One turn moves every row onto another: examples first, then more rows asked:
Bepor: 7 10 21 -17 2 9 32 9 7 -17 13 1 -13 -29 -8 27
razu: -11 -37 52 -22 -18 16 16 -9 11 -6 15 -1 -10 -22 15 59
gisef: 10 -22 17 -27 -4 -16 32 22 -6 -13 35 10 5 0 -8 35
Bufaf: -13 -40 50 -13 -17 12 15 -12 4 -4 8 -4 -9 -16 14 63
Seba: -9 -62 18 -14 -27 -8 24 16 -6 -11 20 6 -1 -27 -8 46
zab: -11 -36 50 -16 -18 14 15 -12 8 -4 14 -3 -8 -20 16 65
gogup: 5 -27 16 -17 -1 -21 31 19 -16 -12 25 5 6 8 -11 37
ref: -8 -59 13 -9 -28 -7 24 13 -6 -8 23 6 2 -25 -5 57
vades: 1 2 24 -10 6 2 31 9 -3 -17 -3 -4 -15 -22 -13 20
Buvib: -17 9 46 -20 -13 -15 11 22 -20 -5 -2 6 -3 -45 18 27
vurin: -12 21 31 -11 -19 -12 12 14 -17 2 16 6 7 -43 27 55
pov: -39 -20 49 -13 -27 -5 28 18 -25 -2 14 -8 1 -38 -7 67
ronut: -6 -2 35 -18 -28 -28 50 0 6 -27 3 -7 -10 -7 20 27
degig: 4 11 8 5 2 4 30 -3 -5 -8 7 -7 -4 -14 -6 50
vuzov: -14 -43 55 -16 -16 11 16 -10 3 -5 4 -4 -12 -18 12 56
fudap: -36 -19 53 -22 -29 -1 29 22 -18 -5 20 -3 -1 -46 -7 61
Kap: 9 15 11 -6 -2 10 31 3 6 -12 20 -1 -7 -23 -3 46
Gese: -35 -15 49 -21 -30 0 29 19 -17 -4 25 -4 1 -45 -6 67
bip: -36 -15 46 -15 -30 -3 28 17 -21 -1 21 -7 2 -39 -4 72
mesen: -1 3 16 4 6 -1 30 1 -12 -12 -7 -9 -10 -12 -11 35
leso: 4 0 29 4 -32 1 33 25 -15 -19 12 24 6 -33 37 50
Vegaf: -4 -12 34 12 -25 -10 32 26 -29 -18 -11 17 4 -24 30 38
gofe: -9 -61 16 -10 -27 -8 24 15 -9 -8 19 6 0 -25 -7 51
Gozik: 9 -20 13 -22 -5 -17 31 18 -10 -11 38 9 8 3 -6 44
Kikan: -6 -4 31 -11 -28 -29 49 -3 1 -25 0 -10 -7 -3 20 32
lutu: -3 -12 41 0 -25 -6 33 33 -22 -23 -7 23 -2 -33 28 27
Tapu: -13 -41 56 -21 -17 13 16 -7 8 -6 8 -1 -12 -21 13 54
Niri: -38 -21 54 -19 -27 -4 28 21 -22 -4 14 -6 0 -41 -9 60
ludi: -1 4 26 -14 -33 -25 49 -3 9 -25 14 -6 -5 -7 24 40
vok: 3 -5 38 -5 -29 0 33 33 -13 -24 8 26 0 -38 33 33
velab: -2 2 32 -20 -30 -25 50 0 10 -27 12 -4 -8 -12 22 32
rorib: -17 14 32 -1 -15 -18 10 10 -28 4 0 1 6 -34 24 54
pepu: -21 7 41 -7 -11 -21 11 16 -30 -1 -9 0 1 -35 18 36
lozas: -6 1 26 -8 -31 -29 49 -6 2 -23 7 -9 -5 -3 23 41
liv: -1 -5 28 14 -29 -6 32 22 -26 -16 1 19 8 -24 35 53
Namel: -7 -57 14 -12 -31 -4 24 15 -3 -11 28 8 2 -30 -5 55
Dulu: -7 -60 18 -15 -28 -5 25 17 -1 -12 25 9 -1 -30 -7 49
tigon: 7 -27 20 -25 -2 -19 33 23 -13 -13 27 7 3 2 -12 30
non: 7 -23 11 -16 -4 -20 31 16 -15 -10 31 5 8 8 -7 46
fel: -12 18 39 -22 -18 -10 13 20 -11 -4 14 9 1 -50 23 39

tigon turns into -> Gozik
fel turns into -> rorib
ludi turns into -> Kikan
And these:
Tapu turns into -> zab
Vegaf turns into -> vok
vades turns into -> Kap
gofe turns into -> Dulu
Gese turns into -> pov

One turn moves every row onto another: examples first, then more rows asked:
duta: 21 -11 29 -20 10 -10 -5 -3 35 -47 -14 7
bib: 22 -17 -5 -12 -19 -36 -2 25 -8 -45 -13 8
Gogif: 4 -23 18 -19 -2 -25 13 32 31 -27 -49 7
sodi: 27 -14 29 -22 2 -29 -3 22 30 -41 -6 16
zir: 0 -30 16 -30 5 5 12 4 -25 -26 -35 6
kele: -2 -28 -1 -23 -9 -17 2 -9 8 -51 -51 2
gife: 20 -22 25 -24 -25 -29 21 14 -5 -29 -30 20
rubo: -9 -28 -2 -9 15 -28 2 15 24 -57 -14 32
rorus: -7 -20 16 -12 26 -8 -9 18 7 -16 -48 22
Vodo: 9 -25 19 -18 29 -7 9 12 27 -42 7 6
lumib: -1 -25 -6 -2 18 -22 0 25 -10 -47 2 19
mab: 17 -34 8 -2 10 3 6 34 -17 -33 -27 25
Fof: 2 -30 19 -24 14 -28 -8 42 17 -34 -5 23
toz: 5 -17 6 -8 13 -35 -2 0 -13 -13 -21 -9
fikob: 34 -12 2 11 -3 -16 17 10 9 -31 -35 0
tuta: -10 -32 -6 -12 24 6 3 8 4 -56 -30 11
tubo: 24 -23 22 -15 20 4 -6 -4 11 -43 -28 -16
Kipo: 19 -22 -3 -21 -23 -26 -3 -1 25 -44 -34 19
rikob: 8 -17 34 -29 -14 -19 29 -9 4 -30 -23 10
mek: 15 -28 -9 -15 -9 -23 -10 11 -11 -49 -46 3
Vilez: -16 -32 2 -14 11 -17 3 -11 24 -50 -32 22
pil: 23 -23 15 -8 -16 -19 15 38 12 -38 -18 35
fav: 1 -32 22 -27 -7 -26 26 5 26 -25 -9 28
paras: -4 -33 28 -17 16 -6 27 -12 -5 -25 -17 10
pup: 23 -29 20 -14 28 0 -13 19 -12 -36 -21 -8
rugu: 8 6 9 7 20 -4 14 13 10 -45 -21 23
ruv: 35 -12 18 -28 -6 -8 -11 1 -3 -33 -23 -8
teru: -11 0 16 -20 10 -40 16 18 10 -36 -7 -1
kog: 17 -34 14 -27 2 -20 -19 37 -13 -26 -29 2
kanur: -7 -37 20 -9 25 -6 23 15 -12 -30 -13 27

Vodo turns into -> tuta
fikob turns into -> Gogif
kanur turns into -> pup
And these:
rikob turns into -> duta
pil turns into -> Fof

